128 stands for zero in the data rows.
Here is a table of points, one per row:
[116 121 162 174 170 174 175 181 142 169 102 105 131 135 201 133  84 134 106 158 102 118 134  72 128 100 170 137 153 125 115 157 164 112 163 123  97 125 164 139 100  98 142 153 124 170 136 106 187 104 163 145  98 131 148 109 105 112 108 156 204 141 113 122]
[135  96 183  83 158 101 132 117 154 168 127 111 115 105  87 191 105 145 191 156 128 153 142 119 117 168  95  59 182 142 125 134 118 125 112 157 195  91 107 116 130 118 148 105  75 150 154 182 144  60 129  88 133  78 111 137  64 156 116 134 151 146 147 131]
[ 87 114  77 181  39 115 188 136 130  66 143  53  64 125 142 119 127  50 154 111  54 173 117  99 139 125 134 133 155  97  86  84 177 175 115  95 113 127  75 154 118 110 135 149 162  93 121 151 139 140 118 108 148 143 130 174 101 128 153 144 173 131 100 135]
[139 156 127 147 133 159 159 170 142 166 105  98  93  82 115 175 118 103 100 124 136 131 141 163 126 106 130 123 115 105  70 143 158 137 151 156  71  53 111 160 161  89 131 179  88 111 152 154 184 136 154 144 124 128 170 122 155 109 161 177  98 112 101 100]
[152 135 113 114  97 181  89 142  88 139 154 175 132 122 120  57 168 124  99 149 105 139 117 156 159 125 101 168 113 129 216  70 103  68  92 158 129 134  68 121 126 153 128 107 142 182 112 168 139  92 156 116 117 165 110  93 138 124 153 162  84 130  99 124]
[ 79 117 129 125  94  96 113  86 148 135 138  68 101 126  40 179 137 181 100 216 113 166 153 103 124  94  92 139 119 144 118 125 122  68 142 109 158 118 163 126 137 151 105 124  86 119 142 148  97 113 109 142 138 130  90 125  95 185 121 114 147 141 160 168]
[131 120 122 146 148 133 120 168  95 126 106 119 135 106 130 134 154  91  42 144 193 124  80 203  96 161  99 128 129 159 194 163  69 144 137 122 106 104 155 134 108 158  93 104 140 196 106 101 156 157  84 125 131 158 120 162 174 142  95 114 106 129  83 142]
[158 127  83 113 121 148  82  81 128  93  94 130 140  98 140 132 104  88  60 113  72 170 127 153 145 186 120 163  90 156 161 105  48 189 127 144  93 100 183 146 140 136 101 103 131  77 182 124 116 107 119 115 141 192 130  97 161 123  90 167 162 126  79 127]
[116 119 139  98 115 112  78 116 200 125 115  98 115  95  90 118 119 150  59 160 130 153 164 147 135 175 108 176 149 126 129 125  64 123 101  93 134 162 152 129 131  86  88 126 134 158 121 171 123 147 104 116 200  50  92  77 142 164 156  71 140 147 173 121]
[115 174 104 166 116 140 173  85 100 121 132 149 149 152 137 171 130 116 169 123 151 152 106 141 191  93 166  93  82  63 156 114 184 112  60 169 130 137 167 113  60 111 108 170 115 140 106 172 108 161 154 102 177 182 139 146 112  78  89 105 124 146 102 180]
[168  99 161  76 162 113 135 161 178  80 194  79 167 104  94 144 144 139 208 122 135 139 154  74  79  90  86 157 169 188  55 110 117  74  92 124 161  95 119 120 128 121 126 141  79 124 161 131 120 137 115  52  67 120 146 138 111 181 129 124 143 162 143 126]
[145 102  98 105 152 182 104 148 146  91 146 189  68 165 114 189 172 124 148 172 162 177  91  74 138 125 125  97 176 106  98 169 202  94 162  97  77  71 106 113 169 114 163 124  79  65 138 119 175 215 133 168 109  89 112 108 128 143 137  91 156 122 109 127]
[ 96 144 131 172  92 109  80 151  99 157 142 210 170 146 116 182  99 119 145 141 115  97 144 127 134 167 102 181  96 132 181 133  57 126 144 156 119 100 159 106 126 103 123 138  81 112 132 105 116 134 149 102 140  96 120 159 166 155 151 119  98 118 112 122]
[128 129 110 201 141  93 101  99 171  54 117 175  97 122 147 127 124 139  92 146  97 136 189 133 163 135 134  84 115 121  84 114 179 158 126  97 146 131  95 148 103 136 107 164 134  97 129 118  85  74 118 112 100 166 130 118  90 157  89 129  75 138 135 146]
[135  93 176 117 136 109 153 125  91 135 144 103 107 107 133  68 114 154 222  95 159  28  93  71  87 113 163 148 189 110 104 112  90 141 186 168 200 159 148 118  96  75 115 132 208 147 106 111 125 100 142 106 152 137 194  35 132 111  66 171 104 152 117 149]
[101 131 145 120 159 152 110 101 163 166 124 154 119  79  94  93 136 150  96 120 201 146 114 137 161 208 117 139  71 168 138 123 102 154 152 166 167 122 193 164 131 164 132  60 136 181 111  80 104 148 131  67  99 130 161 199 105  89 112 122  98 122 121 127]
[158  94 127 126 125 120 179  87 136 137 114 143 168 131  78 128 111 140 179 147  69  69  81 102 114 118 183 116 117 101 107  97 150 159 104  89  69 185  66 128 174  75 163 116 165 115 141  99 118 137 113 167  96 169 121  95 169 168 158 156  70 129  88  94]
[105 178 156 178  94 158 181 148 144  55 145 130 109 133 151 130 131 150 137 139 122 116 134 134 141 128 105  91 117  52  97 188 125 171  97 162 157 148  88 122  99 147 134 128 139 121 131 131  40  80 145 170  96 136 123  90 131 166 199 141 163 117 175 109]
[180 196 149 145  91 143  95  93  56 123 140 106 135 151 122 133 180 165 126  47  75 175  93 101 115 113 111  61  95 164 110  86 144 148 145 122 123 126 126 160  80 148 158 111  80 198 137 145 113 124 145 122  86 126 104 114  63 121 126  42 137 126 152 111]
[127 132 116 108 162 145 163 120 164 133 131 142  71  85 136 123 217  89 219  91 124 149 104 119 119  86 113 123 150 103 162 164 107 125 163  95 136 147 165 174 163 152 108 168 133 127 120  94 146  90  54  94 165 145  72 213 108  96 119  93 158 126 137 131]
[179 150 102 143 126 112 114 119 104 133  82 100 108 149 186 129  83 112 120 135 185 100 154 108 175 175 117 138 112 101  88 153  82 114 138 109 139 157 101 134 110 187  93 112 119 168 115 133  69 149 127 183 119 140 104 138 160 116 136 136 112 100 161 155]
[112 130 204 184 200 166 114 185 183 162 139 102 110 135 136 168  73 127 125 141  90 117 115 116 140  97 130 139 107 147 133 142 191 148  25 136 161 121 130 123 103 107  48 160  89  53 140 127 139 154 129 168 138 109 162 177 117 130 121 162 147 147 162 177]
[149 130 120  85 128  74 131 129  75 115 162 170 176 122 209 102 134 152 176 188 114  87  51 179 120  91 131 127 113 135 156  71 123 108 166 175 154 130 106 116 147  91 143 118 135 149 112 109 130 180 157 135 100 150 138 106 137 128 158 141 107 149 151  98]
[112 160 124  91  94 155 126 113 104 154 112 116 158 180 136 134 181 146 138 171 140  75 141 176 144 195 144 149 102 101  94 154 155 140 118 118 140 176 181  86 164 174 144 142 137 129  57 129 114 110  93 125 159 128 122  98 116  68 167  69 139 112 130 131]
[ 83 116 134  54 163 113  60 180 145 132 114 139 136 140  86 126 109 106 120 169 175 106 145 127 176  96 163 133  96 141 167 138 132 132  99 124 116 134  49 123 142 115 128 185 168 117 128  75 129 131 155 148 144 100 178 152 171  86 138 119 185 132  92 113]
[ 97 103  97 185 166 141 127 137 115 152 127  97 113 127 148 111 189 136 108 101 185 144 101  71 141  97 140  90 183  65 159 160 151 119 120 123 160 163 139  97 212 151 106 205 103 110 127 144 131 154 104 138 175  98  89 157 109  96 172 130 145 149 119  95]
[ 69 142 125  90 150 106 131 150  95 154 112 162 220 151 152  97 149 101 112 149 148 124 136 137 157 159 115 170 103 169  93 119  66 142 151 167  90 132  75 125 103 109 107  95 154  87 118 146 139 176 142 124 179 144 100 113 157 130 139 146  95 126 105 120]
[150 144 150 128 119 143 239 153 131 135  58  99  99 112 119 127  92 124 106  84  88  95 199 135  89 150 147 112 121  88 159 128 132 149 134 181 108 118 109 137 157 148 158  96 124 109 143  71 180 188 119 144 129  99 102  61 170 126  72 170 119  98 107 101]
[164 114 163 119  86  84  93 127 164 106 106  85 137 132 128  95 147 186 133 171 185 113 190 126  83 175 125 119 107 192 145 103  78  86 113  88 114 142 173 111 130 154 161  97 175 100 110 190 105 119 147 161 170  93 101 153 136 145 137 107 147 114 148 107]
[129 155 127 146 202 104 138  66 128 127 164 119 164 144  61 124 133 141 107 109 122 159 151 157 108 125 111 190 120 189 178  93 109 126 142 120 155 119 129 111 107 134 146 101 140 138 144 158 162  98 108 182 119  91 168 156 101 103 121  85 147  95 125 120]
[171 172  92  79  62 128 137 139 128  96 152 183 165 151 165 128  86 108  93 127 101 161  79  54 129  65 123  89 143  87 142 130 232 139 151  85 112 139 131 142  90 176 115 160 139 117 125 159 126 111 129 150  78 114 144 157 115 136 156 121  93 124 157 144]
[115  78 128 115 163 163 129 149  95 112 158 150 158 141 112 129  80 159 114 102 173 186 102 165  85  96 139 162 125 125  89  83  74  89 105 144 139 121 148 144 175 101 147 134 135 139 144 143 162  65 127 128 176  88 105 152 113  93  94 113 102 130 127 134]
[135 102  95 103 120 161 106 112 144 155 146 105 113 108 157  82 169 180 167   0  78 119  66 156 171  97 145 102 169  91 105 102 172 114 188 130 186 164  99 118 123 107 134 149 184  86  84 103  79  80 138 116 112 172 128 190 113 169 139 124 109 165  99 119]
[130 121 113 136 140 104  75 137  52 103  72 164 120 121 106  31 127 105 131 102 108  95 136 177 158 111 168 111 160 143 111 160 163 147 157 118  81 182 187 120  83 113 114  56 182 147 125  91 162 156 171 106  81 135 168 147 158 131 131 181 125 141 150  97]
[ 90 108 113 128 114 116  83 155 118 143 130 119 155 142 159 168 107  98 148  64 187 146 144 167 127 156 107 125 117 184 207 137 117 110 121 131  86  89 165 128 135 136 159  93  95 165 132  63 140 151 108 144 120 135 130  67 138 101 127 127  71 103 153 137]
[142 135  98 136  85  84 124  29 121 151  94 124 135 145 151 125 110 129 101 107  86  73 123 102  64 149 173 155  78 126 123 220 176 159 102 117  75 103  89 108 150 118 189  74  90 106 129 116 138  98 137 122  80 155 149 120 121 136  46 141 148  93 153 118]
[137  99 143 119 113 101 199 140 158 166 193 165  82 167 136 135  94  76  86 147 125 127 227 157  57  86 105 108 198 163  80 126 104 109 135  70 140 113 116 122 125 169 137 158 133 134 164 167  97 158 109  98 138 114 124  84 150 131 153 133 152  97 147 177]
There is one direction along which these points spread out most. Take the direction at right angles to it along which they spread out most. Then take the direction at right angles to both along which they spread out most. Go by this last direction. How far along it is each point below, from 0 to 99? 50 is the average, and the first point above lies past it. One standard deviation of the points above along it is 16.
[142 135  98 136  85  84 124  29 121 151  94 124 135 145 151 125 110 129 101 107  86  73 123 102  64 149 173 155  78 126 123 220 176 159 102 117  75 103  89 108 150 118 189  74  90 106 129 116 138  98 137 122  80 155 149 120 121 136  46 141 148  93 153 118] 71
[137  99 143 119 113 101 199 140 158 166 193 165  82 167 136 135  94  76  86 147 125 127 227 157  57  86 105 108 198 163  80 126 104 109 135  70 140 113 116 122 125 169 137 158 133 134 164 167  97 158 109  98 138 114 124  84 150 131 153 133 152  97 147 177] 66
[115  78 128 115 163 163 129 149  95 112 158 150 158 141 112 129  80 159 114 102 173 186 102 165  85  96 139 162 125 125  89  83  74  89 105 144 139 121 148 144 175 101 147 134 135 139 144 143 162  65 127 128 176  88 105 152 113  93  94 113 102 130 127 134] 39
[ 69 142 125  90 150 106 131 150  95 154 112 162 220 151 152  97 149 101 112 149 148 124 136 137 157 159 115 170 103 169  93 119  66 142 151 167  90 132  75 125 103 109 107  95 154  87 118 146 139 176 142 124 179 144 100 113 157 130 139 146  95 126 105 120] 56
[ 90 108 113 128 114 116  83 155 118 143 130 119 155 142 159 168 107  98 148  64 187 146 144 167 127 156 107 125 117 184 207 137 117 110 121 131  86  89 165 128 135 136 159  93  95 165 132  63 140 151 108 144 120 135 130  67 138 101 127 127  71 103 153 137] 59
[112 160 124  91  94 155 126 113 104 154 112 116 158 180 136 134 181 146 138 171 140  75 141 176 144 195 144 149 102 101  94 154 155 140 118 118 140 176 181  86 164 174 144 142 137 129  57 129 114 110  93 125 159 128 122  98 116  68 167  69 139 112 130 131] 42
[129 155 127 146 202 104 138  66 128 127 164 119 164 144  61 124 133 141 107 109 122 159 151 157 108 125 111 190 120 189 178  93 109 126 142 120 155 119 129 111 107 134 146 101 140 138 144 158 162  98 108 182 119  91 168 156 101 103 121  85 147  95 125 120] 42
[131 120 122 146 148 133 120 168  95 126 106 119 135 106 130 134 154  91  42 144 193 124  80 203  96 161  99 128 129 159 194 163  69 144 137 122 106 104 155 134 108 158  93 104 140 196 106 101 156 157  84 125 131 158 120 162 174 142  95 114 106 129  83 142] 55
[164 114 163 119  86  84  93 127 164 106 106  85 137 132 128  95 147 186 133 171 185 113 190 126  83 175 125 119 107 192 145 103  78  86 113  88 114 142 173 111 130 154 161  97 175 100 110 190 105 119 147 161 170  93 101 153 136 145 137 107 147 114 148 107] 42
[115 174 104 166 116 140 173  85 100 121 132 149 149 152 137 171 130 116 169 123 151 152 106 141 191  93 166  93  82  63 156 114 184 112  60 169 130 137 167 113  60 111 108 170 115 140 106 172 108 161 154 102 177 182 139 146 112  78  89 105 124 146 102 180] 45
[ 79 117 129 125  94  96 113  86 148 135 138  68 101 126  40 179 137 181 100 216 113 166 153 103 124  94  92 139 119 144 118 125 122  68 142 109 158 118 163 126 137 151 105 124  86 119 142 148  97 113 109 142 138 130  90 125  95 185 121 114 147 141 160 168] 47
[158  94 127 126 125 120 179  87 136 137 114 143 168 131  78 128 111 140 179 147  69  69  81 102 114 118 183 116 117 101 107  97 150 159 104  89  69 185  66 128 174  75 163 116 165 115 141  99 118 137 113 167  96 169 121  95 169 168 158 156  70 129  88  94] 57
[135  96 183  83 158 101 132 117 154 168 127 111 115 105  87 191 105 145 191 156 128 153 142 119 117 168  95  59 182 142 125 134 118 125 112 157 195  91 107 116 130 118 148 105  75 150 154 182 144  60 129  88 133  78 111 137  64 156 116 134 151 146 147 131] 39
[171 172  92  79  62 128 137 139 128  96 152 183 165 151 165 128  86 108  93 127 101 161  79  54 129  65 123  89 143  87 142 130 232 139 151  85 112 139 131 142  90 176 115 160 139 117 125 159 126 111 129 150  78 114 144 157 115 136 156 121  93 124 157 144] 50
